In the data rows, 128 means zero.
In each game, the first row plays the second. By how much does the first row win? 10 means about a draw, 20 a big win and 0 a big loss. Wins can go round in a circle. Each row has two weighted sums of its numbers, A and B, taken from their middle values. A row wins by its A times the other's B, less its B times the other's A.
[142 119 149 187  68 173 125 108 155 123 172 128 122  83 153 137 136 135 161 147 136]
[161 102 169  81  68 200 154 124 124 146 116 122 125 155 150 139 153 116 129 144 168] >> 12
[161 125 132 172 113 168 185 118 123 128  97 134 111 131 155 125 158 125 138 125 159]
[ 93 170 111 114 142  93  80 161 126 144 130 148 135 154 113 147 136 159 154 110 123] >> 14
[169  82 156 171  70 180 140  40 156 102 155 151 118 118 139 127 131 108 156 130 134]
[ 85 122 163 179 118 139 155 118 128 209 116 119 141  84 116 131 147 112 192 122 108] >> 9
[151 147 154 129 132 125 182 104  49 109 101 145 133 114 152 121 157 133 109 118 112]
[170 114 141 184  91 166 152  78 125 133 133 104 126  95 139 117 148 121 141 137 135] >> 8
[112 139  93  78 184  96 125 110 115 192 121 128 134 162 145 120 157 126  74 120 139]
[175 122 164 148 110 149 192  79  92 121 125 149 145 108 181 115 136 136  85 119 146] >> 8
[148 127 117 103 137 144 178 134 108 126  91 135 132 143 184 101 131 100  96  96 136]
[114 125  96  95 188 128 116 158 118 141 106  83 105 125 122 124 101 154 174 128 150] >> 5
[127 158  79  35 118 102 112 121 135 141 123 110 150 146 121 122 140 171 150 122 164]
[131 150 161 158 109 121 113  98 125 142 143 137 125  72  76 124 124 130 165  95  53] >> 11
[148  98 227 182  72 165 143 119 134 142 153 144 121  65 155 142 140 133 150 142 129]
[ 94 162 100 108 175  82 119 179 113 131 112 126 127 155 129 128 112 135 124 125 102] >> 9
[160 120 112 121 132 117  93 169 109 115 119 125 119 148 158 129 114 145  78 120 193]
[122 131  89  96 165 114 108 124 155 140 111 127 113 156 158 138 119 139 138 141 167] >> 11
[159 108 145 172  93 130 144 129 104 102 149 135 137 100 117 119 132 121 115 139 101]
[108 130 164 126  86 147  93 138 125 143 170 155  77  83  52 139 125 131 135 143  86] >> 9
[139 134  78 131 153 131 151 160 112 159  71 131 132 130 127 115 150 114 124 130 135]
[122 115 132 120 100 169 115 134 164 129 115 129 104 153 164 149 107 116 123 100 154] >> 12
[143 102 119  82 124 119 145 140 143 142 128 124 119 181 167 140 151 148 116 110 168]
[152 114 136 117 121 147 188 155 121 117  79 142 129 137 181 132 125 104  82 118 142] >> 11
[162  64 118 165 125 163 146 116 126 115  95 142 124 121 148 134 118 117 117 140 169]
[119 147 142 126 111 143 165 121 118 149 102 121 126  96 154  86 154 121 113 114 118] >> 11
[ 98 145  90  90 163  85 103 168 130 165 109 135 138 220 121 143 120 133 147 136 139]
[153 151 165 159 102 137 131 102 112 131 118 148 156 101  79 137 118 171 138 137  69] >> 13
[152 112 140 198  91 165 145 146 142  66 146 120 125 128 148 133 115 126 119 148 128]
[101 161  94  84 173  75 103 169 126 140 131 124 141 165  93 116 103 129  84 113 110] >> 11
[147 140 123 132 127 121  90 129 119 129 155 134 135 109 108 145 108 175 178 118  93]
[120 126 191 151  96 140 155 104 104 141 171 131 136  69  92 128 155 111 161 107  67] >> 5
[ 98 168  72 116 148 100 143 173 124 116  95 116 150 151 124 140 110 165  99  97  91]
[104 110 156 127 125 114 125 103 157 132 185 127 130 110 109 131 118 117 167 162 113] >> 10
[ 86 170 111 120 160 100 142 156 130 138  98 120 141 131  96 128 134 153 102 126  84]
[115 140  90 101 156 126  93 157 146 127 112 139 121 162 136 116 134 145 138 104 177] >> 11
[206 157 140 116 105 118 151 129 140 106 110 148 148 142 181 141 135 127 104 116 155]
[ 29 167 107 120 145  87 122 159 132 122 101 133 137 129 106 116 127 136 179 112  77] >> 1
[149 117 137 170 122 138 154 159 130 100  94 139 154 135 240 129 131 119  91  88 163]
[117 136 147  96 125 112 104 151 150 155 174 102 105 107 122 143 131 103 200 126 164] >> 7
[166 117 133 114 132 110 167 120 101 120 108 143 149 171 156  96 158 128  97 136 156]
[199 124 140 139 128 117 170 161 102 115  82 139 151 139 140 113 130 108 117 106 168] >> 9
[127 119 137  98 136 123 148 129 124 138 123 111 105 120 106 127 132 124 162 124 118]
[174 112 151 180  72 158 143 109 106 102 159 124 129  90 111 149 137 136 118 139 119] >> 7
[145  81 116 153  95 142 118 178 123 121 159 121 115  98 103 145 126 160 139 138  70]
[ 94 148 102 115 165  85 102 145 124 138 117 133 160 147 125 103 109 102  85 139  82] >> 7
[130 155 118 127 133  88 130 100 116 128  55 133 130 144 132  95 119 142  66 121  95]
[157 118 116 102 141  99 164 128 106  91  94 147 160 162 115  98 105 156  68 117 129] >> 8
[ 73 151 120  85 169 113  62 165 122 151 185 133 115 116  92 129  96 124 184 139 157]
[107 118 171 116 138 104 147  81 130 133 145 124 149 130  94 114 122 116  89 144  68] >> 15
[157 102 151 157 105 154 150 138  87 122  86 118 126 127 155 115 150 128 116 138 168]
[165  98 169 171  90 185 159 111 129 136 196 122 121  75 126 137 148 121 165 165 125] >> 8
[128 122 106  99 130 109  75 151 117 153 180 113  98 108 126 122 128 125 166 145 140]
[112 129 150 158 102 123 106 111 132 123 123 149 152 117  83 148 154 177 150 145  82] >> 12
[ 87 172  98 108 158  84 119 135 125 119 128 121 126 153 108 124 131 134 128 109 109]
[138 114 131 135 129 171 123 117 148 127 122 137 121 162 255 136 109 107 120 128 124] >> 15
[ 94 164 111  83 174  65 122 144 105 113 124 135 131 155 121 105 111  97 116  69 119]
[101 122  83 127 185 135 136 167 113 146 100 134 130 165 137 112 110 136  82 131 141] >> 15
[113 108 135 166 144 148 118 132 157 127 111 130 102 114 101 119 122 110  70 126 145]
[ 85 154 116 138 131 120 194  95 125 131  91 115 141 107 161 104 148  90 105 121 128] >> 15
[131 143  96  68 149  86 151 147 123 116  87 147 139 181 151 107 118 128  94 106 136]
[115 135 131 145 108 139 149 135 123 114 131 134 131 113  70 141 125 151 133 126  97] >> 5
[  7 172  95  92 164  82 139 170 140 122 121 124 139 150 135 121 131 155 105  94 115]
[126 113 130 121 141 152  94 141 142 133 123 122  84 145 118 128 111  97 135 133 141] >> 14
[128 144 106  78 142 105 137 158 129 131  94 131 136 170 147 108 132 116  75 132 161]
[159 105 118  99  89 125 129 142 129 124 121 137 147 160 165 126 134 140 117 138 181] >> 11
[ 92 136  88 104 159 120 115 123 129 144 108  96 124 132 131 150 132 138 149 161 131]
[184 105 134 141  92 143 160 108 107 104 120 144 143 149 142 125 131 119 101 125 165] >> 15
[129 135 163  80 120 101  94 149 143 136 204 114 121 112 103 148 102 122 164 142 148]
[118 106 163 138 107 141 125  81 177 141 117 144 113 117 149 153 135 102 137 130 139] >> 5
[117 152 109 139 179 131 150 154 115 134 106 128 102 174 144 105 140 114 107 158 104]
[ 75 167 101  89 191  79 100 180 121 131 133 126 145 128 101 129 109 148 129 124  97] >> 8
[144 145  98 139 135 120 188 156 168 120  98 139 140 158 175 108 135 153 116 130 172]
[130 112 160 171 102 161  89 104 122 126 185 119 140  78  81 150 132 150 160 142 100] >> 5
[118 128 129 150 120 139 173 150  78 124  76 134 183 104 129  97 142 128  96 130  87]
[177  99 173 157  91 161 125  47 113 142 173 142 134  79 108 141 122 145 183 160 118] >> 6
[151  72 180 163  94 166 105 110 169 139 191 112 102  79 106 148 155 124 136 124 111]
[118 162  74 109 163  91 121 158 135 119 132 125 142 172 107 132 138 169 100  75 122] >> 9
[137 157  99 119 145 107 166 161 101 128  84 127 169 154 153 101 147 149  59 138 107]
[183 117 132 118 117 123 151 152  97 107 144 118 146 130 169 131 132 123 211  77 158] >> 8
[122 169  95  67 191  69 114 151 140 130 157 131 120 172 122 128 148 149  93 117 123]
[152 109 180 207 106 111 107 115 132 111 204 126 145  52  98 113 117 106 181 126 110] >> 14
[117 149 160 124 100 134 118  65 145 140 168 118 104 104  91 120 135  97 124 128 111]
[123 144 134 175  81 134 188 121 121 137 103 139 152  93  76 110 130 120 116 126  70] >> 10
[107 126 132 108 104 103 116 116 121 133 143 112 143 122  72 155 118 121 151 119  97]
[ 91 176 115 116 163  87 131 154 101 158 137 134 149 132  83 127 125 134 137 124  72] >> 10
[122 145  85 105 150 116 100 128 131 152 122 104 133 145 127 153 130 159 155 106 155]
[146 104 102 116 113 125 125 140 134 113 139 130 125 194 143 146 133 147 103 130 159] >> 12
[104 150 134 119 134 120 121 110 153 121 128 131 118 138  54 108 130 117  95 148 106]
[114 150 174 141  74 146 110  81 162 129 177 124 124  85  98 142 121 106 177 149 106] >> 12
[154 141 128 179 114 134 170 150  88 101  82 124 147 119 104 105 127 145 132 120  85]
[144 116  24 148 129 141 109 132 137  88 100 125 146 149 163 139 127 131 103 112 155] >> 12
[146 100 114 127 110 134 114 124 142 124 107 126 130 141 175 129 144 129 111 132 164]
[156 138 115 176 148 121 145 193 105 103 109 116 139  74 166 143 130 159 170 105 163] >> 10
[131 121 133 125 118 148 139  82 176 147 176 126 103 112 167 140 138  92 128 141 130]
[151 114 171 169  94 147 111 110 163 116 166 128 115  72 107 159 123 151 184 155 104] >> 11
[123 113  95 154 164 121  88 143 127 120 124 118 132 158 157 119 126  83 130 121 173]
[127 114 193 149 127 147 193 134 113 108  74 143 140 122 169  98 155 107  82 115 133] >> 10
[108 183  96 131 172  92 104 164 136 137 116 133 127 175 101 116 110 160 123 119 125]
[ 63 193 121 108 138 120 169 106 106 157 134 129 140  80 131 113 130  89 130 136 127] >> 11
[139 149 123 135 174 133 127 160 147 161 104 116  64 184 165 124 134 129  93 146 156]
[136 122 103 129 161 148 174 135  91 131  70 133 136 151 174 116 138 116 106 158 124] >> 9
[ 98 159 103  76 162  57 125 150 115 122  91 133 151 169 147 119 135 134  90 135 111]
[ 97  98 144 115 139 144 161 149 167 168 117 131 144  92 153 137 147  86 119 129 125] >> 10
[135  48 139 143 120 164 146 139 185 138 115 121 112 137 145 148 127 101  78 160 132]
[201  98 159 149  85 162 149  66 161 136 152 139 104 111 128 149 155 122 255 142 128] >> 11
[148 139 128  83 138 108 106 127 125 158 157 120 143 117  94 157 111 142 193 135 110]
[164 129 118 149 151 144 167 142  79 157  63 117 140 134 143 100 145  99 134 144 135] >> 14
[189 108 139 142 101 133 163 133 102 111 100 132 142 134 192 110 145 125  89 125 162]
[138 147  91  64 146 130 126  93 130 149 144 119 141 138 156 115  97 101  89  99 153] >> 9
[160 116 204 162  45 165  73  85 132 131 177 123 126  78  82 162 136 148 182 123 102]
[160  87 159 136 100 168 127  84 182 125  96 146 106 142 125 159 115 108 109 120 135] >> 3
[184 107 146 125 121 124 147 145 100 105 114 138 148 160 190 120 138 138  88 125 181]
[160 133  96 125 135 114 197 130 110 119  92 138 188 142 173 108 135 119  62 133 165] >> 10
[108 139 170 150 118 107  91 138 141 124 158 119 120 102  87 139 107 143 179 129 103]
[165 149 117 118 117 108 133 104 142 126 143 146 155 172 171 136 135 151 127 139 183] >> 9
[108 105 103 131 164 135 105 142 104 157 122 123 136 132 100 129 101 139 187 127 131]
[121 172 123 113 139  82   7 159 134 117 183 132 132 132  71 158 100 157 163 126 123] >> 3
[175  96 109 118 148  87 125 124 119 118  93 107 130 155 173 117 118 121 103 125 175]
[ 94 140 102  80 185  73 111 151 119 128 133 118 125 156  96 131 117 141 113 135 113] >> 10
[145 133 188 171  96 158 172 146 112 113 106 165 132  87 132 118 143  81 117 126  99]
[135  92 133 119 142 148 126 107 144 117 103 133 118 166 151 121 113 118  72 128 168] >> 11
[107 154 101  83 166  79 102 152 117 130 128 111  96 164 126 110 117 144 123 125 134]
[ 75 182 105 119 128 137 172  77 105 148 117 120 129 102 146 108 163 126 110 127  97] >> 10
[149 117 156 157  88 154 149  64 136 119 163 135 134  49  94 130 126 129 152 149  92]
[168  89 176 219 101 171 139 130 137 108 119 141 117  79 157 123 155 125 131 115 162] >> 9
[154 100 160 172  63 163 121 110 152 121 164 134 116  85 122 129 121 123 140 135 142]
[151 116 113 137 120 135 173 126 136 119  54 126 135 140 140 114 140 108  83 110 156] >> 9
[ 97 147  98  83 164 113  93 126 111 172 131 117 111 157 126 128 119 150 164 124 148]
[ 88 166  98 127 136 118 179 104 116 129 103 141 139 113 187 123 143 119 117 126 123] >> 15
[ 82 158 108 133 139  94 119 159 130 111  89 121 153 141  81 121 142 176 183 102  63]
[161 140  99 102 138  92 143 181 101  86 115 145 155 176 163 108 133 145  93 128 129] >> 12
[191 131 115 104 125 112 103 112 149 119 140 139 128 161 131 126 140 147 107 128 176]
[127 143 117 145 129 145 109 116 155  81  96 118 117 143 161 145 143 115 143 120 163] >> 5
[ 94 148  73 129 167  83 108 172 113 142 103 126 142 174 108 116 135 158 119 120  90]
[ 69 139 106 149 152 125 182 104 154 139 126 125 147 101 142  97 163  98 129 134 125] >> 17
[108 149  84 111 182 121 135 134 124 152  90 125 129 153 156 123 130  99 130 133 118]
[154  85 141 160  85 165 130 113 145 108 123 140 116 179 163 136 121 158 104 117 161] >> 10
[159 120 143 165 113 115 180 119  95 111  52 139 110 126 185 113 124 108  50 124 154]
[128 120 201 151  89 156 156 107 125 129 130 146 146  79  96 121 154 129 136 136  62] >> 10
[ 90 180  88  95 165  81  93 155 133 155 122 139 153 186  78 123 128 144 123 118 107]
[112 143 131 111 170  80  69 161 113 150 145 114 117 132  82 127  95 151 163 135 128] >> 14
[ 63 131 160 120  90 130 141  68 181 132 190 112 103  72  99 131 142 103 151 133  91]
[ 59 154 126  97 156  61  86 183 109 161 159 125 126 129  81 117  97 140 169 143  42] >> 10
[144 104 160 133 113 149 105 115 139 154 198 115  82 118  92 139 115 115 164 143 136]
[ 92 150  89  55 160  82 108 146 116 164 127 131  88 116 140 132  95 141 156 122 107] >> 9
[122 145 102 123 145 102 182 138  96 122 113 114 154 128 184  95 162  94  96  93 133]
[108 145  92 125 154 158 160 166 139 111  80 130 124 174 147 140  96 126 115 122 179] >> 10
[175 121 131 125 101 118 154 128 136 111 117 126 139 136 155 125 129 154  96 108 187]
[148 101 164 128 114 187  93 129 144 139 196  92 114 110  88 143 135 109 187 137 140] >> 10
[107 123 136 103 165 101  94 140 160 156 189 115 100 144 185 139  71 115 177 131 153]
[ 75 153  83 137 134 118 134 173 126 145 120 111 130 126 145 154 125 106 142 131 137] >> 6
[135 103 151 146 100 160 103 135 177 127 151 148 105 117 104 127 127 109 133 142 150]
[132 124  83 108 135 104 144 140 123 157 112 129 158 165 165 119 110 145  96 137 148] >> 14
[155 126  83 106 131  98 124 146 105 112 123 133 162 151 155 112 140 143  64 128 150]
[136 100 112 166 116 181 182  96 163 150 128 138 132 127 115 113 150 101  99 147  56] >> 11
[130 152 143 128 121 119 147 154 123  93 113 129 106 102  91 123 130 147 105 116 105]
[124 136  47  60 139 114  95 141 137 126 138 102 109 139 142 132 140 119 121 124 149] >> 8
[159  92 150 148  96 154 159 126 122  99  94 156 133 126 144 127 177 107  94  94  69]
[144  98 150 157  79 176 108 130 127 121 155 121 119 101 150 156 109 121 136 110 175] >> 11
[120 147 151 125 169  76  77 164 113 118 170  99 119 108 115 136 105 127 171 133 128]
[132 132 117 145 163 148 139 120 150 128  88 143 119 168 125 122 133 111 119 129 147] >> 8
[139 145 143 134 109 118 184 121 108 130  78 140 150  97  88  73 131 129 125 108  66]
[134  89 187 156  99 176 111  97 143 117 161 141 122  96 107 142 137 112 157 158  97] >> 13
[153 134 108  83 133  94 131 111 127 115 102 129 143 139 150 128 135 149 115 121 137]
[155 160 116 135 179  95 150 147 102  98  90 139 159 155 140 112  95 138 100 117 138] >> 11
[160 110 120  99 137 126 151 133 131 131  55 150 141 153 165 117 134 130  78 119 184]
[122 122  12 122 151 100 147 133 106 115  79 145 147 161 140 106 168 147 106 112 124] >> 7
[ 95 149 120  74 149  89 113 130 124 147 130 120  91 112 126 141 110 118 167 137 119]
[121  87 167 175  81 177 172  77 131 145 141 133 118 115 134 123 162 129 157 158 115] >> 6
[135 136  95  73 156  75 105 119 118 124 133 128 146 185 140 131 111 107  79 126 157]
[144  24 124 119 125 109 162 142  74 117  83 146 141 149 170 119 141 137  77 106 165] >> 13
[ 88 144  88  71 171  81  96 164 115 125 144 121 151 187  96 145  97 152 142 127 134]
[140 109 166  99 126 128 100 126 129 143 201 104  98  93 115 132 112 123 174 143 157] >> 10
[124 144  97  89 117 101 134 150 137  90 105 149 152 180 163 118 128 136 110 113 134]
[133 134  94 124 124 154 126  92 138 108 140 126 129 142 146 126 138 127 101 128 154] >> 1
[ 66 140 165  93 154 116 170  84 139 173 131  93 123 107 106 133 130 109 116 122 113]
[195 110 137 117 123 143 187 126  91 123  53 143 129  84 167 142 149 119 109 105 170] >> 16
[134  97 182 147  60 176 142  98 145 106 176 126 116  88 119 137 144 113 146 148  89]
[ 94 114 144 154  96 170 141  80 157 144 157 100 162 120 104 117 160  98 112 152 110] >> 5
[131 124  96  95 127  91 141 122 113  91 122 149 135 189 159 122 117 160  69 121 154]
[115 155  88 106 161  82 116 178 121 108 115 140 189 164 105 103 130 142 121 117 114] >> 12
[160  77 182 171  98 157 136 111 138 128 181 128 136  92 101 119 132 113 167 134 109]
[123  91 102 145 119 140 148 114 152 124  95 130 138 169 148 127 143 123 112 134 150] >> 11
[105 148 148 192 113 130 218  89 112 126  75 129 117  95 117 103 154 100 143 131 109]
[125 151 120 115 135  87  89 142 133 102 111 139 170 149 186 124 136 116  59 114 135] >> 15
[171 104 127 176 150 163 164 125 141  95  88 134 116 116 147 120 121 109 100 157 140]
[144 110  94 105 145 126 100 148 153 124 160 103 125 140 155 145 106 143 128 121 167] >> 9
[100 170 110 148 147 103 157 127 133 109 114 129 120 116 102  81 139 128 120 125  83]
[158 104 112 177 126 167 151 129 125 116 118 133 111 121 159 129 121 111 144 126 116] >> 13
[141 133 172 144 108 118 151 139 124 145 137 145 122  68  91 136 126 155 176 133  79]
[179 101 140 184  90 189 117 115 136 116 129 118 118 116 136 126 147 121 136 140 162] >> 13
[ 70 162 112 133 169  95 130 182 143 154 108 118 148 126 108 124 142 141 129  98 140]
[125 138 135 133 111 141 120 102 119 137 166 128 130  63  66 142 154 134 161 138  88] >> 9
[148 125 121  85 119 112 106 107 151 118 146 130 141 147 123 147 127  93  85 132 175]
[159  92 169 150  95 162 136  76 147 141 124 114 130  98 118 130 116 134 201 164 135] >> 10
[102 105  99 119 154 130  99 138 129 169 121 114 110 158 130 122 112 137 121 130 145]
[195 110 135 121 126  90 148 133  97  91 136 144 145 122 188 111 130 139 101 120 154] >> 1
[104 165 104 124 165  98 131 168 134 135  75 128 170 140 121 120 126 139 103 133  57]
[179  93 153 161  96 128 174 150  93 122 101 156 131 162 188 105 134 109  93 140 173] >> 7
[ 59 164 138 119 213  92 114 155 111 137 109 127 129 170 103 132 123 141 133 114 109]
[121 119 140 131  94 166 135  35 185 130 145 109  82 149 114 126 155 105  82 154 106] >> 14
[ 87 149  98 100 179  79 118 155 126 119 100 134 137 158 129 112 130 139  80 125  96]
[118 144 152 148  86 129 158 118 115 151 102 148 136  83  98 115 138 127 107 125  68] >> 10
[143 120 100 120 107  97 127 158 116 128 120 124 150 172 174 111 131 150 129 129 168]
[ 90 144  62 112 162 134 138 141  85 125 119 103 106 131 113 142 145 148 166 124 143] >> 15
[172 116 149 147  68 136 174 166 100  97 107 147 155 103 166 105 136 125  90 125 106]
[207 110 184 141  98 147 124 108 118 126 155 138 116  79  48 146 135 123 122 129  94] >> 13
[ 94 138 112  86 167  78 115 170 113 126 107 133 143 176 137 108 128 137 146 135 130]
[149 164 122 124 127 127 183 142  94 122 103 125 151 109 138 102 139 149 107 130 128] >> 11
[164 128 124 166 108 137 173 146 134 112 100 124 133 152 172 109 124 123 143 130 160]
[108 148 144 148 123 124 106 147 108 114 131 139 134 104  94 131  98 151 157 122  58] >> 13
[164  86 158 168  73 196 167  64 139 158 117 145 133  63 100 129 161 139 151 141 142]
[137 163 174 182  71 168 134  90 141 121 120 142 123  79 109 135 116 126 148 131  88] >> 11
[144  91 137 179 125 218 119 107 150 104 123 118 134 118 137 145 146 113 134 140 104]
[122 145 154 176 116 140 109  91  86 112 129 119 138 119 102 133 143 166  94 132  69] >> 8
[ 85 172 141 111 153  93  77 143  90 132 131 111 135 142  82 132 103 139 167 122  99]
[ 68 173 117  82 151  80 130 144 126 141 119 135 143 155 125 100 125 117 127 131  95] >> 9
[129 132 107 130 148 153 138 180 123 123  70 136 126 113 128 104 129  99 131 123 124]
[117 129  98 137 145 163 106 126 168 137 123 118 105 135 133  94 132 115 134 131 140] >> 7
[ 93 159  90  89 166  95 145 142 129 128 131 119 128 141 151 131 108 120 126 110 147]
[157 104 156 116 126 131  67 103 147 131 182 117  90  93 122 123  94 121 169 138 143] >> 15
[155 115 150 162 110 147 189 139  95 138 100 144 147  93 152 134 133 116 139 128 141]
[105 109  85 108 195 145 135  97 153 156 119 101 110 149 137 125 125 105 164 141 153] >> 8
[103 143 137  90 154  87 124 150 101 153 110 122 133 114 162 108 128 132 157 181  87]
[150 126 149 127 105 167 112 117 156 117 112 134 105 135 177 139 121 121 122 151 149] >> 9
[120 138  93  87 117 130 138 111 145 152 129 120 118 136 152 169  59 120 173 134 146]
[ 94 162 116  93 167  92  95 169 127 137  88 117 141 151  66 119 117 112 119 119  90] >> 13
[ 63 144 132 108 127 109 100 106 129 148 148 109 139 121  79 122 130 112 179 133 115]
[ 62 183  94 110 169  74 109 164 121 120 105 123 122 174 123 124 156 140 113 118  98] >> 12
[121 117  78 110 135 109  89 144 123 111 121 129 143 170 123 139 107 157 112 114 155]
[183 136 142 161  93 143 150 116  82 105 125 138 144  91 119 136 116 132 106 104 115] >> 9
[154 116 156 157  76 134 126 109 123 112 142 138 118 120  91 169 114 153 148 131  83]
[114 155 106 116 172 132 170  68 109 138 103 144 168 119 130 102 144 115  98 118  89] >> 10
[124 120 155 168  77 156 204 122 116 100  77 156 137 112 142  63 144  91 104 115 123]
[109 145 102  84 169  89 177 149 141 182 125 141 146 172 153 112 144 127 107  97 135] >> 19
[ 69 138 119  80 124  92 141  73 130 149 127 127 128 105 102 115 112  99 157 131 118]
[126 124  88  93 149  91 125 138 137  78 124 133 150 174 159 148 135 123  80 113 179] >> 13
[158 111 199 150 116 133  94 117 123 126 169 111 121 104  90 157 102 146 164 142 129]
[101 133 100 129 164 124 107 143 124 149 134 112  93 165 132 121 128 112 146 119 131] >> 13
[174 110 155 175 157 162 172 115 117 128  93 143 119 112 145 123 125 124 115 144 135]
[144  95 140 154  85 166 115  99 122 118 140 139 106 126 149 140 130 121  70 140 111] >> 11
[120 145 110 127 156 113  90 170 156 137 139 106 121 150 129 151 140 147 148 117 148]
[104 123  92  96 153 115  81 150 149 137 126 115 115 170 151 119 119 141 114 116 165] >> 10
[168  85 121 143 105 158 189 130 111 124  75 135 148 140 198 122 128 128  68 154 159]
[ 96 146 116 111 154  86 122 161 120 146 103 152 118 133 100 136 122 148 131 115  85] >> 7
[ 73 146  95  92 169  93 122 178 110 133  90  98 128 151 114 126 139 161  63 135  93]
[136  88 198 174  31 174 160  62 145 122 156 142 136 110 128 134 140 118 111 132 113] >> 14
[131  90 125 108 101 161 111  92 242 123 161 109  92 132 138 112 100 113 121 148 157]
[141 105 129 157 128 151 128 192 120  59  79 118 138 140 125 133 119 122 115 143 142] >> 9
[176 130 141 197  59 169 140 128 114 106 160 138 146  73  75 135 130 130 143 121  86]
[170  82 159 165  83 188 103  98 158 114 164 139  89 113  95 149 149 121 111 128 118] >> 10
[117 135  87  83 144  78 108 160 134 124 137 120 137 153 156 103 126 144 107 116 145]
[ 73 122  99 119 205  76  92 175 141 130 120 118 143 134 100 130 104 142 133 110  88] >> 11
[ 96 154 105  94 175  89  96 169 118 116 132 133 139 132 109 136 118 148 140 113  95]
[128  91 182 205  64 169 146 106 134 122 129 127 125  92 100 140 149 125 118 115 100] >> 11
[ 99 146  66  96 153 108  85 124 128 125 148 115 111 154 109 160 139 135 158 123 145]
[105 125 117 136 148 148  90 113 138 121 122 118 108 145 146 142 124 110 147 116 138] >> 11
[ 88 150 103  70 162  82 101 163 163 130 134 131 131 160 144 116 119 132 104 113 163]
[146 116 122 107 104 145 109 122 135 101 114 124  97 150 150 122 123 116 139 141 169] >> 5
